The rows of X fall into 3 groups, and each row is roughly a mix of its group's hidden directions.
X, 98 rows:
[[-20   2  19  10 -33 -26 -16   9   9 -36]
 [ 43   5  -2 -30 -27   2   0 -22  19   4]
 [-29 -24 -22 -26  14  28  23  16  -7   0]
 [  5  19  -5  24  -9 -46  22 -19  18   0]
 [-32  16  -2  -1   3  37  22 -10  15 -28]
 [  0  27  34 -20  20  30   8   7 -18 -17]
 [  1  -7  -2  47 -25  -2  -7 -13 -18  30]
 [-49  14   0   0   3  17  15 -10  -2 -34]
 [-17 -18 -16  -1  15  28  20 -10 -37 -24]
 [ 19  17 -32 -39   5   5 -22  14 -15  14]
 [ 12   6  15  26 -44  21  -1  19 -18 -17]
 [ 29  -9  15  13  35 -29  -1  -2  26  17]
 [-11  20   6 -41  14  24  16 -15 -27 -11]
 [  9 -29  -3  30  14   9 -22   5  -7 -41]
 [-30 -11  40  17 -11   5  33 -10   8  -8]
 [  5  14 -38 -21  -7   9 -13 -21 -32  23]
 [ 31 -10   8 -22   6  34 -33  19  -8   9]
 [  0 -20 -22 -16 -15 -30   5 -12  34  28]
 [-39   7  -9 -10  35 -11 -13 -14 -28   8]
 [ -9 -15 -11  -9  -7  45  40   6   9  -9]
 [ 44   1  17   3  -9 -24  21  24  20   4]
 [ -5   3 -24   4  25  25  38  -5  25  19]
 [ -5  14   7 -49  24  14   9  12   9 -25]
 [  9  23 -12   5   9   0  19 -46  22  22]
 [ -4  29  21 -34  12  35   1  18 -13   0]
 [ 34  33  14  10  12  -1  -5  24  -6  33]
 [  2 -21   3  49 -23 -13  -3  -4 -14  23]
 [-31  12  16 -24 -13 -18  -2 -31  27  16]
 [ -1  18  -6  37  37   1   0   9  26  23]
 [ -1   4  -2  24 -21 -50  14 -13  20   3]
 [ 46 -11  -6  12  -6 -14   8  -6   7  39]
 [  3  28   7  22   1 -14  26  20  11 -41]
 [ -7  15  33  13   1  29  17 -14 -37 -13]
 [  0 -19   8  23 -31  25  20  21  29 -13]
 [-20  -2 -19 -33 -21 -13  26 -30 -15  11]
 [  6  15  27 -43   5  -5  16  30   7 -17]
 [  0  -9  26  45  -8  13  19 -21 -13  19]
 [ 43  14  -1 -28  -6  11 -18  -4  32   5]
 [ -3 -34 -10  16 -15 -27  -5 -10  40  14]
 [ 12 -17 -16  39 -25 -30  -8 -11  -6  20]
 [-14   7 -12 -48 -13  -6  -4   7  10 -36]
 [-25 -22  34  11  -6 -12  35  -5  14 -19]
 [-41 -14   5 -16 -22   5  32 -20  -8  14]
 [ 26  -1   9  23 -38   1 -15  30   5 -22]
 [-13  -9  26 -11 -31 -30  38   1   2   1]
 [-13 -21 -38   5  18   1   0 -41  -5 -16]
 [ 15 -32  -5 -21   8  21 -14   5 -29  33]
 [ 12  -6 -16 -32  16 -29   2  10  29 -30]
 [ 19  -2   5  27  41  16 -20   9 -24 -16]
 [ 12 -23  -1  28  24  -7   1 -18 -35 -27]
 [ -5  -9 -25 -39 -12  -2  37 -24   5   0]
 [  7  -7  -4  18 -52   6  27  12  -4  18]
 [-47   8  -6  -7   0  15  26 -10   6 -31]
 [-13  16  11 -46  13   6  22  -6  14 -27]
 [-21  35   8  24  23 -30  -9   5  -1 -22]
 [ 10  -4  17 -24 -41  -8 -16   4 -10 -36]
 [  6  -3  14 -33 -23  -9 -20   1 -33 -31]
 [ 26 -22 -13  -8 -10 -17  47  14  10   8]
 [-23  24 -10   8  51   5  -9  -8   4  17]
 [ 29  28  31  14 -12  -2 -28  23   5  -8]
 [ 30  23   3 -14 -26 -20  -5  19 -27  23]
 [-34  24   5   1  21  32  -7 -31  -3  -8]
 [ -8   9 -29 -30  22 -20 -15   1  20  31]
 [  7  11  -5 -11 -36  13 -13  31 -11 -37]
 [ 11  -5  17  20  11 -30  17 -16  18 -41]
 [ -7  10   1  33 -16 -47  18 -10  14  -4]
 [ -3  19  -8  30   7 -32  11 -27  25  22]
 [  8  15  16 -51   8   1  10  29 -10 -11]
 [ -6   4 -35  17 -16   0 -21 -14  35  27]
 [-19 -32 -18 -18  12  22 -15  37   4  13]
 [ 23 -14 -12   2  28  -2 -22  24  -2 -40]
 [ 18 -33  -4   0 -18 -24  19  28 -30   2]
 [-32  -4  10  -5 -24  15  34 -31 -15   1]
 [ 11  35 -16  -7 -13  15 -21  34 -17  19]
 [ 11 -25 -29   2  49 -10   7  -1   1  14]
 [ 20 -14  -9  33   9  26   1  20 -34 -18]
 [ -4 -11 -10  37  26  20 -23  -6  31 -13]
 [  1 -42  -4  13   8   3 -12  32 -32   9]
 [ 13  18  25  -5 -52  -6   8  16  11  -8]
 [-12  12  11  20 -12 -42 -16 -36  -6   9]
 [  8  -9 -41 -37  19 -11 -14   9  16 -12]
 [ 21  29 -16 -22  -3  14 -30  24  -4  26]
 [ -3   9  35   9 -43   8  -3  -1   0 -31]
 [ 16 -33 -25   0 -24  -2  38  17  -2  -9]
 [ 35  16 -11 -18   9 -39  -3 -21  -6  19]
 [ 44  24  19  13  -7  -1  -6  35  -5   1]
 [ 16   4  24  35  25  21 -22  22   7 -14]
 [ 14  -4 -18 -19 -14  -4  36 -41  -6  16]
 [-44  10   9  -9  -2   5  -4   0 -17 -43]
 [-14  -7   5 -15 -40 -24  29  -9 -17  23]
 [ 28 -17 -23   2  38 -21 -15  20  16   0]
 [  8  10   7  40 -13 -44   3  -3  19   6]
 [-12 -13 -10 -35  37 -18  19 -21  13  -3]
 [-28  -9  42   9 -12  -1  36  -6   8 -10]
 [-50  16   0  23   7  -2  13  -8  19 -20]
 [-27   8 -14  22  40  21  19  -2  11  18]
 [ 28  -7   5  36   4  15 -19  26 -18 -24]
 [ 35  -5  31  34   9 -18 -12   7  20  -2]]
Here is one row of each group, with its name. Which group are the others in?
[  6  -9  11  41 -14  17  41   0 -19  -4] => (104)
[  2 -16  16   1  15 -31  17 -27  34  21] => (16)
[-18  27  14 -31  -7  21   4  15  36  11] => (113)

[ 20 -39 -17  25  27 -14  17  -2  10  14] => (16)
[ -2 -12   1  14  33   0 -43  -3   4 -32] => (16)
[-24 -21 -11 -26 -13 -33   9  15 -22 -21] => (104)
[-10  33 -10 -31 -12  -2 -39  18   9  -4] => (16)
[ -5  11 -25 -22  -4 -30  23  -6  40  -7] => (104)
[-14 -19 -11 -22  29  39   0  20 -20   7] => (104)
[ 34  36  10   2  19  -2   7  12 -19 -29] => (104)
[ 24 -15 -14 -11  23  -7  -7   5 -48 -18] => (113)
[ 12 -10  25  19  29  11   2   5 -37 -28] => (113)
